In the rows, 128 means zero.
Rotation paths and how fast each direction turns (degrees a step):
Each turn is a multiple of 5 degrees from 10 to 175, or 0.
Each row of a path follows its step; steps can be skipped.

step 0: [125 134 134 121 117 121 130 131 127 134 123 125 137 130 132 125 127 128
 131 127 130 126 125 128 122 138]
step 1: [132 135 127 123 126 138 132 129 129 129 139 123 124 122 129 130 122 129
 131 132 123 138 124 125 124 131]
step 2: [129 121 143 136 129 125 131 128 132 126 126 128 130 133 132 129 132 131
 130 132 120 134 123 120 130 134]
step 3: [135 129 127 130 137 128 135 128 137 124 128 122 126 131 124 128 118 132
 125 125 126 121 134 131 121 134]
step 4: [116 122 135 133 124 128 122 131 125 130 130 127 124 127 133 129 118 133
 120 130 135 127 130 127 127 132]
step 5: [123 131 136 123 132 130 132 122 134 125 133 132 128 123 121 134 131 120
 120 130 134 129 130 128 120 125]
step 6: [129 132 132 137 123 121 135 135 121 124 129 128 124 134 124 130 126 125
 134 130 138 126 124 121 126 123]
step 7: [132 136 134 120 133 130 132 130 121 137 123 127 133 122 131 123 125 126
 129 134 128 121 133 122 122 129]
step 8: [131 127 132 129 125 137 130 126 114 121 140 123 133 127 127 130 128 133
 127 130 128 129 123 127 132 134]
step 9: [132 132 138 123 131 122 123 128 135 129 124 123 134 133 125 130 132 128
 130 131 131 133 125 130 127 141]
step 10: [130 133 121 131 130 128 135 134 129 126 129 124 123 125 134 140 118 136
 129 128 127 134 124 131 121 133]
Speeds:
[126 125 125 126 129 125 127 129 127 126 128 125 130 129 127 127 125 124
 126 133 125 128 125 128 128 126]
0
[128 123 127 128 128 129 129 130 131 125 126 129 125 126 129 127 129 127
 124 129 133 125 129 126 127 126]
45

step 0: [124 119 131 127 136 132 124 129 130 122 126 131 136 132 122 126 124 122
 137 126 121 126 136 127 128 122]
step 1: [130 133 128 132 129 125 120 129 129 125 134 118 133 127 131 124 127 131
 130 120 132 141 134 135 131 133]
step 2: [121 126 130 124 131 130 129 122 136 134 126 127 124 121 119 124 124 126
 123 125 132 125 125 139 137 131]
step 3: [118 130 119 119 129 121 122 124 126 127 131 134 121 131 127 137 131 127
 128 126 127 130 135 127 124 134]
step 4: [130 127 126 124 134 123 129 130 128 130 124 126 125 132 128 119 137 127
 129 136 133 134 118 121 133 136]
step 5: [126 124 130 127 133 132 140 125 118 125 126 124 126 126 128 137 126 132
 137 124 128 122 125 123 135 132]
step 6: [133 125 124 133 134 126 130 130 131 136 127 128 123 136 130 127 123 130
 133 121 134 133 134 119 124 118]
step 7: [130 121 127 127 126 133 128 128 129 121 130 119 129 135 132 119 115 128
 128 127 132 123 122 133 122 133]
step 8: [130 123 123 129 126 116 131 120 122 130 131 130 131 117 130 132 122 127
 121 123 128 132 123 134 126 122]
step 9: [132 128 120 121 122 133 134 131 126 134 128 129 126 131 120 126 129 129
 115 137 129 131 136 129 124 129]
step 10: [126 131 131 132 125 121 130 130 128 130 132 130 127 132 136 137 130 135
 123 141 128 121 120 128 127 134]
Speeds:
[126 133 126 129 128 127 128 126 126 128 126 127 130 129 127 129 125 122
 128 130 130 129 132 125 128 126]
130
[129 129 126 125 129 127 127 124 127 132 129 127 128 129 129 129 131 127
 126 131 127 127 129 133 129 130]
55

step 0: [128 121 140 127 136 130 125 134 138 123 129 118 129 124 119 135 125 132
 129 125 129 131 122 128 132 131]
step 1: [120 120 125 121 130 129 125 130 136 118 132 132 132 123 128 130 126 129
 125 119 132 137 125 133 121 134]
step 2: [128 130 121 130 128 131 119 139 130 121 132 129 136 129 122 125 119 126
 131 124 124 133 125 118 121 128]
step 3: [120 135 131 129 134 133 125 132 130 132 126 120 136 128 130 121 132 117
 133 120 122 135 127 125 126 132]
step 4: [132 129 133 130 135 136 126 139 125 133 131 123 126 135 126 136 130 126
 125 125 126 140 125 136 123 129]
step 5: [126 128 139 116 133 130 121 132 127 123 134 125 128 127 133 133 128 133
 134 129 122 129 119 130 119 129]
step 6: [128 118 133 134 132 131 122 131 132 116 135 127 127 121 124 134 126 125
 135 118 121 126 129 127 127 132]
step 7: [124 128 136 126 129 129 133 131 132 119 132 127 138 127 125 124 121 125
 119 117 129 137 128 124 125 135]
step 8: [131 126 122 125 126 132 126 137 141 127 128 118 132 133 127 122 122 126
 132 125 125 140 126 128 121 128]
step 9: [125 132 127 129 132 125 123 138 126 131 130 132 132 130 133 125 134 121
 133 120 120 131 125 132 113 130]
step 10: [133 134 139 132 139 136 123 138 122 126 133 124 125 133 125 124 128 130
 130 124 119 129 127 127 127 128]
Speeds:
[128 132 130 130 128 128 124 126 128 132 129 130 127 130 127 126 127 128
 132 129 131 131 131 129 126 130]
60
[129 128 131 129 129 128 128 132 128 130 124 129 126 127 128 127 132 133
 129 128 129 125 124 131 127 129]
70
[128 131 129 128 125 131 126 128 126 126 127 125 130 130 130 127 123 134
 126 130 128 127 127 127 127 127]
130
[128 127 129 125 132 131 127 126 132 127 126 125 127 127 128 123 127 126
 130 133 127 126 128 128 129 128]
140
